0: [103 190  92  92  82 107 177 126  77  95  90  72  94 115 107 134  96  92
  96  92 123  98 116  99 146 119 134  83  68 139 119  90 130  97 143 137
  79 186  92 115  98 166 123 151 141 116  90  89  80 138  97 124 170 130
  76 144  73 101 142  99]
1: [135 192  91 123 116  80 123 101 109 126 115 111  91  82 169 146 176 179
 175 141  68 135 201 158 164  62 160 152 192 146 154 104 112  98 175 122
 151  95 143 173  88  89  91 103  87 130 111 133 151 139 145 189 189  94
  95 147  85 151  86 100]
2: [134 109  80  81  85  81 144  89  93  91 116  78 128 101 100 109  72  91
  87  95  95 135 157  78  76 185 132 108 138 153 120 124 103 116 143 140
 130 168 109 148  93 111 145  98 103 109 136 122 105 123  91 120  69  96
  79 139 146  95  81  99]
3: [116 211  87  91 100  81 125  99 121 109 119 116 116  99 134 175 189 177
 174 137  65 144 211 158 161  64 168 151 189 150 189 123 162 113 177 155
 148 149 145 175  89  89 156 103  69 144 149 137 136 141 150 188 169 109
  95 122 136 103 154 116]
4: [183 230 142  85 137 165  72 160 151  96 120 105 156 151  93 123 135 143
 124 163  53 100 169 163 163 199 130 100 100 112 136 123  81 129 194 209
 102 185 179 178 125 141 109  98 174 108 115 180 130  89 139 180  83 166
 134 217 156 146 161 168]
5: [184 180 147 118 136 164 147 143 127 109 154 129 110 118 114 183 185 178
 170 145  68 148 199 172 163  64 138 152 190 153 172 143 150 134 176 208
 100 133 163 195 140 190 123 105 176 101 122 180 140 158 147 192  86 184
 133 219  84 146 189 170]
6: [202  65 176 134 171 198  82 130 163 161 182 186 182 172 142  91  87 131
 110  75 200 142  73 110 126 132 132 145 120 134 135  87  81 114 109  89
 132  82  92  85 157 133 121 170  91 100 108  82 142 138 136  70 119 107
 151  80  80 180 116 117]
7: [ 44  89 113  98 136  95  71 123 105 130 125 131 110 122 101  92  98 130
  71  75 177 144  68  95  78 218 143 129 120 137 120 100  92  95  58  71
 134 100  56  79 159 128 127 173 106  98 123  92 146  85 148 109 170 110
 151  76 126 181  83  99]
8: [ 41 155 119 131 119  91 175  93 142  90  87 150  88 155 138 128 125  97
 103 107 191 157  85 127  79 181 157 161 157 171  85 162 100 120 106  88
 168 113  57  77 138  78  88 160  70  92 149  71 113 121 129 171 152  95
 151  75  90  98  96 115]
9: [136 213 118 179  84 137 195 145 113 114 112  77  79 119 105 115 108 109
  91 127 111  90 114 112 129 182  95 100  68 100  67 177 166 167  77 103
 137 131 197 110 154 112 191 152 207 113 100 120  86 105  97 140 117 164
  80 181  70 121 132 117]
10: [ 46 125 103  84 135  80 209 160 108 131 111 144 122  82  90  87  86 132
 135  74 174 163  60  90  76 118 150 127 117 118  67 168 171 169  76 107
 138 132 197 109 160  93 193 137 212  90 144  87 120 139 129  71  84 109
 151  78 121  97 108  99]
11: [117 212  91 144 118  80  95  93 105 109  88 103  80  85 155 151 100 108
 106  79 107 153 114 114 128 115 130 127 138 136 172  90 129  83 176 123
 131 133 145 180  90  85  87  89  71 141 109 123 136 104 129 172 154 111
  93 131  67 167  96  99]
12: [ 97  72 116  83 133  80 156  92 108 108 110  85 123 137 155 169 184 178
 180 140  64 145 197 179 159  65 165 153 192 149 190 121 104 116 143 159
 150 151 127 177 107  85 107  90 106 119 122 142 133 138 146 175 188  92
  93 155  81 102 152 100]
13: [166 190 158 117 119 164 205 197 128 130 136  91 104 135  86 133 127 127
 139 163  94 114 153 144 143  97 117 118 101 114 137 138 146 137 195 192
 101  81 144 125 124 169  87  96 175 139 130 155 133 121  90 158 188 165
  97 202 120 107 169 152]
14: [150 206 142 162  83 162 129 194 129 166 136  86 110 136 120  85 148  96
 139 163 144 116  79 164 147 169 102 135  99 115  68 171 170 168  76 106
 138 132 196 117 158 111 191 134 209 156 145 192 163 174 182  60 103 149
 184 105 192 179 148 187]
15: [168 152 142 101 136 168 203 160 129  92 121 109 151 134 118 141 140 127
  72 141  65  95 174 143 146  92  82 118  99  93 190 119 110 112 213 210
 116 167 128 179 123 137 110 100 162  88 103 154 136 104 137 150  68 165
 116 201  97 137 116 151]
16: [200  65 182 137 170 200  79 131 166 162 171 188 182 170 142 102  74 131
 141 145 192 105  72  77 107  95  96  83  67  83  77 178 171 160  77 105
 135 131 195 107 157  85 191 135 211 152 153 194 179 173 159  59 103 144
 188  98 197 153 144 187]
17: [184 120 134 164 153 145  84 121 128 125 147 110  96 137 161 180 186 179
 174 145  70 145 206 155 160  63 144 152 190 142 189 108 164 131 212 212
  95 167 179 200 137 163 122 101 180  89  97 173 161  86 139 191  83 130
 133 218  98 111 186 168]
18: [ 83 171  99 182 120  75  87 108 104  95 144 151 112 136 111 112  81  79
 103  74 165 169  63  89  76 106  96 128 121 138 120 106  94 128 125  88
 150 116  93  87 118 106  87 134 101  90 132  73  81  88  84 158  86 109
 113  90 113  87 111  98]
19: [ 63 139 125 178  82  99 104  99 141 126 118 153 142 135 155 166 193 179
 172 140  72 137 202 168 163  67 151 154 190 147 154 125 100 151 108  90
 151  97 127 125 123 112 125 146  53 141 154  91  82 140 119 175 170 127
 131  99 139  96  83  98]
20: [206  66 181 134 174 199  75 133 162 160 176 184 180 173 154  91 143 126
  87 144  87 106 117 152 127 204 121 115  84 109 102 155  95 132  90 194
  84 187 127 166 125 154 109  81 135 106 115 140 125 103 113 141 117 167
  95 200 173 101 133 151]
21: [202  68 173 136 170 201  76 131 167 160 174 189 184 172 169 116 133  79
 142 142 160 103  94 140 111 183  99 100  83  98 171 120 148 103 159 158
  83 168  57  90 105 209 175 135 160 143 100  87 116 119  81  86 101 161
 115 165 117 104 121 100]
22: [205  61 175 133 173 201  85 134 165 160 173 188 176 173 137 106 149  79
 123 162 145 110 113 143 127  99 126 118 118 117  85 119 129 152  90 173
 120 115  94 113  93 194 138 109 192 153 134 193 179 172 186  59 104 142
 182 101 193 165 155 186]
23: [150 125 104 124  99 109  79 107 111  96 102 112  78 118 138 142  88 108
 142 111 126 112 139  80 129 134 102  94  67 100 188 104  98 119 177 122
 114 115 128 153 102 133 107  96 142 110  79 121 149 104 121 178 171 111
 113 162 120 134 157 134]

[102 172 144 111  85 100 187 145 106  95 108  97 130 101  80 100  93  80
 108  93 140  99 132  90  94 100  91 128  85 101  67 175 168 161  76 105
 137 132 197 106 161 124 193 147 212  91  87  97  85  88  88 125 119 132
  94 148  84 152 149  84] 9 10 0
[205  68 162 131 172 200  74 133 166 160 172 186 176 171 149  85 153  79
 126 162 105 117 134 152 142 152 123 119 100 115  85  92 149 148 178 193
 120 202 127 121 106 197 156  87 191 156 134 189 151 174 174  58 103 146
 184  90 193 185 154 186] 22 20 21
[ 48  89 128 126 117  95  98 101 139 126 105 117  76  83 148 166 197 178
 171 143  71 135 197 157 162  62 157 149 188 149 102 145  84 171 124  87
 184 116 180 148 103  84 125  94  55 146 172  92 106 120 111 170 152 112
  84 106 100 116  89  81] 19 1 12
[ 47 159 126 196 138  77 161 144 108 164 113 178 124 156 121  93  80 131
  84  92 195 124  75  88  93 218 136 128 136 138  67 180 170 166  75 104
 136 132 197  95 158 101 192 147 211 123 125  98 133  85 104 121  84 129
 152  96 115 103 110 117] 10 9 18
[204  74 179 135 172 197  81 138 163 161 170 195 180 171 152 135 141 149
 148 179 212 120  89 134 145  83 156 134 118 113  67 173 169 164  76 105
 138 132 196 104 156 128 191 149 211 170 155 188 162 173 169  65 103 149
 186 104 202 160 160 186] 16 22 14
[ 80 106  84  92  83  79 197  99  91  90 103  70  91 101 139 156 175 178
 174 144  67 134 208 156 160  66 151 152 189 148  84 123 135 152  89 102
 148 169 110 135 106  81 108  92  71 125 132 107  91 105  93 137 117  96
  83 114  82 112 116  82] 12 19 1
[131 124 133 126 100 132 104 153  78 147 101  89 106 119  86  95 118 114
  92 142 178  97  67 140 143 185  86  92  84  83 154 109 130 145  89 140
 103 116  57  99 125 173 120 143 158 134  90  90  81 140  90  70  86 146
  80 146 110  89 102 118] 0 21 23
[204  62 179 136 172 202  75 134 165 161 166 191 179 171 157  86  72 113
 128  95 153 126 137  80 111 160 137  92 119 118 102 101 147  81  72 105
 113  80  75 100 136 163  87 141 110 119  86  65  94 120  83  87 136 111
 113 109 151  91 111  81] 6 21 20
[115 118 115  81 102 149  66 203 111 148  84  84 125  99  87 100 114 115
 126 143 173  91  72 110  75 105 102  82  67  87  83 110 103  82  89 123
  84 115  92  79 120 211 109 157 142 122  91  68 104 103  92  89  87 181
 134 152  86 139 124  99] 0 7 23
[203  69 174 134 171 201  76 129 162 161 173 191 176 171 149 102 152 114
 160 180 155 102  85 160 144  92 116 134  98 118  77 175 165 168  76 106
 135 131 197 112 159 105 191 145 213 169 143 184 164 173 170  64 103 142
 185 104 190 162 156 186] 16 22 14
[ 99 191  87 162 134 129 210 172  83 165  88  96  99  86 106  92 102 113
 139 145 193  91  76  77  76 116 101 110  69  84  67 172 168 172  76 105
 136 131 197 109 159 126 191 142 210 155 135 192 174 175 179  60 104 146
 186 102 188 168 131 187] 14 10 16
[ 83  69 102  91 118  80 173  98 106 126 140 116  92  82 134 137  81 126
  99  87 121 135 135  81  94 168 136 128 136 153 172 147  99  81 143 103
 114 152 128 149  89 115 108 102  70 126 132 122 133 105 110 176 101  96
  80 129  84 130 120  83] 2 11 23
